Look-ups in named tables: a row name and a column name give one cell, copied from the table.

ropezog:
|  | vodotop | nubu | gavan | zivef | leg |
|---|---|---|---|---|---|
| filumiz | 112 | 164 | 100 | 125 | 135 |
| gaziba | 158 | 140 | 57 | 144 | 157 |
| fil | 211 | 68 | 142 | 237 | 154 |
| bez | 152 | 128 | 136 | 135 | 165 |

zivef of filumiz is 125
vodotop of gaziba is 158
zivef of fil is 237
vodotop of bez is 152
nubu of gaziba is 140
vodotop of fil is 211
nubu of filumiz is 164

gon =
|  | vedu | kevi | posotas | ginosa | keku | vura | pivedu | zot | gemi | rudenim |
|---|---|---|---|---|---|---|---|---|---|---|
| vifike | 3172 | 2808 | 2748 | 3183 | 3291 | 2913 | 2970 | 3145 | 3120 | 2769 |
| ninasu | -1891 | 7412 | 8638 | -2071 | -5242 | 3829 | 1940 | -1754 | -885 | 7331 |
| ribad | 3500 | 3210 | 3155 | 3509 | 3600 | 3281 | 3319 | 3475 | 3453 | 3160 |
| kegaral | 3451 | 3231 | 3186 | 3458 | 3526 | 3277 | 3302 | 3428 | 3412 | 3183 |
| bazigud | 4200 | -2764 | -3682 | 4334 | 6711 | -81 | 1333 | 4099 | 3447 | -2702 |
| betiv | 3286 | 2926 | 2874 | 3297 | 3392 | 3035 | 3097 | 3254 | 3236 | 2899 |
| kib | 3490 | 3178 | 3128 | 3500 | 3583 | 3262 | 3310 | 3459 | 3443 | 3141 |

What is the vedu of ribad in gon? 3500
What is the ginosa of bazigud in gon? 4334
What is the keku of bazigud in gon? 6711
What is the zot of kib in gon? 3459
What is the pivedu of kegaral in gon? 3302
What is the keku of kib in gon? 3583
What is the gemi of ribad in gon? 3453
What is the gemi of kib in gon? 3443
What is the zot of betiv in gon? 3254
What is the keku of ribad in gon? 3600
What is the posotas of kib in gon? 3128
What is the ginosa of ribad in gon? 3509
What is the posotas of betiv in gon? 2874
What is the zot of kegaral in gon? 3428
What is the kevi of kegaral in gon? 3231
Which row has the largest vedu? bazigud

feto
fields: lifimus, tigara
pasepef: [70, 46]
milogul: [85, 34]
sosuran: [57, 75]
lage: [74, 77]
busaz: [69, 59]
vud: [79, 78]
ved: [37, 64]
kes: [57, 14]
fugig: [86, 52]
sorumul: [63, 30]
bupe: [59, 33]

What is the tigara of busaz in feto?
59
What is the lifimus of milogul in feto?
85
What is the lifimus of fugig in feto?
86
What is the lifimus of lage in feto?
74
What is the tigara of sosuran in feto?
75
What is the lifimus of busaz in feto?
69
What is the lifimus of bupe in feto?
59

kuf =
|  | neso | buvurid | zulo | kerete | kefoser | gasuzub | fetem | renolez |
|---|---|---|---|---|---|---|---|---|
| lif | 77 | 73 | 104 | 95 | 133 | 117 | 142 | 244 |
| ziv | 99 | 108 | 110 | 96 | 184 | 133 | 87 | 147 |
| fafuti | 187 | 206 | 166 | 184 | 142 | 182 | 148 | 59 |
| feg | 207 | 171 | 163 | 201 | 123 | 124 | 171 | 107 |
| lal | 94 | 93 | 103 | 116 | 151 | 99 | 116 | 198 |
| gonisi | 100 | 107 | 109 | 97 | 184 | 133 | 87 | 147 |
| dimigo | 151 | 144 | 130 | 132 | 194 | 90 | 56 | 93 |
| sezuber | 108 | 99 | 137 | 105 | 88 | 147 | 188 | 254 |

kerete of sezuber: 105
zulo of dimigo: 130
gasuzub of fafuti: 182
renolez of feg: 107
gasuzub of lal: 99
zulo of lif: 104
kefoser of ziv: 184
buvurid of feg: 171
renolez of fafuti: 59
neso of ziv: 99
fetem of dimigo: 56
kerete of ziv: 96
neso of gonisi: 100
renolez of ziv: 147
renolez of lif: 244
neso of feg: 207

